In the rows, 128 means zero.
Which row each row swaps with, under one turn or mirror:
Z_392: [157 134 142 151 139 128 129 115 103 119 150 144 100 143 138 127]
Z_341: [151 135 147 127 132 135 133 105 129 138 124 157 102 145 131 124]
Z_388: [131 135 136 177 137 148 126 128 121 139 124 124 100 129 153 131]
Z_284: [127 128 139 154 155 140 130 116 119 147 120 132 102 143 165 116]
Z_343: [151 134 141 164 146 123 138 128 157 129 120 147 107 123 146 114]
Z_566: [150 135 148 139 133 129 134 130 120 122 110 144 107 116 144 119]
Z_456: [149 128 144 133 142 140 132 124 110 137  99 140 105 140 141 126]
Z_974: [137 136 122 148 149 137 129 114 133 134 127 117 106 157 137 121]
Z_713: [152 112 144 163 141 141 133  98 120 139 106 139 120 127 127 110]
Z_277: [116 127 132 165 149 147 138 117 131 139 118 131 116 147 135 124]
Z_911: [151 141 141 201 147 145 134 111 128 127 133 146 101 145 144 120]
Z_478: [169 152 155 161 151 134 139  94 112 143 126 137  92 134 149 123]
Z_395: [158 148 138 155 139 105 133 112 135 128 115 128  95 127 147 123]
Z_64: [149 141 121 160 135 141 148 123 149 135 126 158 104 144 120 115]
Z_571: [164 159 139 155 151 138 139 100 121 121 131 143  90 147 157 121]
Z_786: [132 124 145 165 140 122 118 134 122 156 124 136 105 142 133 126]
Z_785: [135 121 152 170 132 146 138 114 125 145 117 155 123 138 123 122]
Z_932: [149 141 115 161 151 125 129 102 125 129 129 139 102 166 136 127]
Z_670: [149 139 143 184 140 148 129 105 127 130 152 143  99 122 136 122]
Z_780: [148 141 137 173 145 142 131 116 142 126  87 142 103 126 137 120]
Z_26: [127 149 153 173 148 148 143 115 128 142 113 140 108 137 161 121]
Z_23: [150 139 146 194 147 126 134  96 121 130 131 140  97 149 140 116]
Z_397: [159 127 142 176 146 140 128 136 124 133 125 152  80 123 143 130]
Z_892: [162 161 143 162 147 153 137 111 126 121 137 148  95 138 154 133]
Z_104: [173 138 136 176 150 122 126  98 129 129 126 151  96 148 124 121]
Z_324: [154 136 142 142 138 132 131 109 153 129  98 145 102 137 143 123]
Z_945: [156 128 133 159 156 115 134 116 100 129 135 135 107 135 147 124]
Z_330: [165 133 137 162 139 121 139 127 125 132 140 146  93 138 113 123]
Z_263: [157 130 139 163 141 147 123 115  88 135 113 151 102 133 145 127]
Z_174: [148 136 135 136 148 150 135 117 137 153 128 145  95 134 119 129]
Z_418: [154 142 138 169 151 169 143 115 105 123 130 142  97 141 138 129]
Z_371: [147 133 149 134 150 140 130  90 112 142 117 135 100 133 135 119]
Z_243: [161 137 157 185 144 134 131 125 110 135 119 160  94 133 134 135]
Z_717: [153 143 136 156 143 166 135 113 137 146 108 153  88 141 147 112]
Z_407: [152 126 130 158 136 149 135 102 113 143 102 148 112 156 152 111]
Z_866: [157 135 134 180 141 158 145 121 128 117 102 149  96 142 142 126]
Z_237: [147 137 124 166 147 131 142 100 136 137 130 140 125 147 131 100]
Z_268: [138 118 135 164 137 127 124 131 136 136 120 147 110 137 113 121]
Z_752: [153 126 150 171 142 149 130 117 143 146 128 142 112 121 115 128]
Z_498: [143 141 145 156 136 122 127 105 154 127 135 138 103 141 153 112]

Z_371 is swapped with Z_752
Z_713 is swapped with Z_174
Z_456 is swapped with Z_268
Z_343 is swapped with Z_284

